In the data rows, the value 128 means zero.
Here are some points, each followed by its number:
[ 69  79 102  67  87 106 121 169 211 153  36 171  86 209 159 231 131  78
 147 133 206 125 129  76 179 115 122 196 138 122 123 125] 0
[ 93 198 155 111 158 151 110 157 185 209  93 139 150 152 138 120  88  72
 114 166  92  69  74  80  78 116 131 114 140 102 165  22] 1
[ 87 192  92 102 134 153 127 144 194 187 110  89 154 143 144 130  88  63
  76 170 134  64  75  78  84 144 126 115 121 100 192  24] 2
[232  54  33 129 139 142 152 189  85  90 219 214 108 114  78 133 255 255
  88 131 111  64 117  83  99 101 182 191 162 138 160 120] 3
[ 70 118 211 148  88  96 126  56  99  65  43  90 128 105 145 100  37  72
 188  61 159 255 190 198 168 165  80  86  67 152  28 255] 4
[211  55 120 103 106 122 118 155 120 110 198 157 127 183 116 169 226 212
 185 138 130 108 134 120 184  99 160 158 165 127 166 164] 5
[161 157 202 118 147 168 106 137 168 144 149  87 138 162 178 119 127  99
 225 157 105  93  94 149 137  72 136  88 160  82 181 106] 6
[148 127 226  58 128 167  81 202 251 166  73 141 104 251 228 215 162  74
 255 168 147  69  75  94 181  34 116 134 195  56 192  82] 7
[140 109 174 159 102  94 128  29  49  79 175  55 164 109  98  99  75 170
 147  96  98 216 200 225 177 166 117  87  92 157  84 234] 8
[193 255 178 140 213 190 101 115 120 205 252  52 209 125 126  68 116 142
 129 213   2  23  53 131  61  97 162  59 156  81 229   0] 9
[ 76 130 167 158 112  69 120  60  76 120 113  81 141  99 116 130  44  94
 115 102 139 205 201 195 190 168  90 115 117 171  68 183] 10
[150 105 109 137 100 127 139 132 110  88 153 115 141  95 126  92 153 143
 120 109 152 129 135 131 127 156 122 107 123 139 147 173] 11
[ 14 151  96 122 106 101 136 123 158 146   0 162  98 113 135 154  41  39
  58 100 177 181 138  92 109 177  77 150  84 154  49 122] 12
[126 127 237 149 116 118 113  56 105  84 131  52 140 131 161 106  64 104
 233 100 123 215 174 228 189 121 103  71 110 126  89 232] 13
[151 131 217 109 117 150 113 115 164 113 139  69 152 173 178 127 125 104
 245 141 131 127 120 164 163  87 133  90 143  90 163 161] 14
[140 142 161 157 131 122 126  78  80 108 170  80 159  97 114  78  96 138
 135 119  99 160 150 183 132 147 132  86 113 139 117 169] 15
New points follow, each followed by the numbers of its three nearest points above by angle, nearest first.
[ 62 212 167 105 152 136  95 132 180 224  47 140 150 171 137 151  41  58
 110 163  85 105  90  77  99 140  96 118 125 114 124  19] >> 1 2 12
[134 109 162 154 112 100 128  57  76  89 163  72 140 116 115 112  92 143
 154 106 127 200 182 205 176 148 127 105 106 151  89 217] >> 8 13 15
[  9 143 111 127 108 104 138 109 153 140   0 158  90 114 133 150  31  37
  75  92 180 202 146 104 114 171  86 146  67 157  31 151] >> 12 4 10
[148 162  96 136 133 151 139 128 129 132 188  72 170 101 129  88 137 130
  83 151 113  61 105 127  80 141 135  99 137 107 203  74] >> 9 2 1
[146  90  82 168 114 124 160 107  67  54 152 125 101  56 107  74 147 160
  93  81 154 182 159 161 117 164 127 121  92 153  88 220] >> 11 8 15
[174  61 140 110 110 131 124 167 143  89 125 178  98 167 146 167 210 178
 201 114 148 124 133 122 161  87 138 159 159 119 131 174] >> 5 3 7
[120 154 137 139 144 130 127 111 121 145 136 113 130 123 120 111  95 112
 124 136 114 143 121 137 128 133 138 114 112 132 119 120] >> 15 10 9
[100 192 123 126 141 123 122 106 100 122  68 156 145  98 102 107  99 122
  84 114 107 162 108  81  78 163 109 123  65 156  63 101] >> 12 4 1
[131 143 120 137 157 139 131 129 138 158 156 111 122 131 135 138 121 131
 106 151 102  96 122 143 113 110 134 131 152 109 151  75] >> 9 1 2
[190 102 108  98 109 154 116 185 166 113 169 134 140 165 152 150 215 162
 168 150 142  56  93  81 135 110 128 131 165  97 210 102] >> 5 7 3
[ 98 134  58 123 135 126 145 158 125 128  74 203 103  99 100 135 149 140
  47 111 139 129 111  61  72 150 126 170  98 151  82  94] >> 12 3 0
[ 99 134 184 150 112 115 123  78 100  77  79  92 119  98 158 115  68  95
 171  84 145 211 173 188 156 151  76  91 100 142  62 206] >> 4 13 10
[219 125 205 129 146 163  87 152 142 162 251  73 158 168 161  97 158 132
 242 176  86  69 101 176 189  74 154  68 212  82 242 124] >> 6 14 9
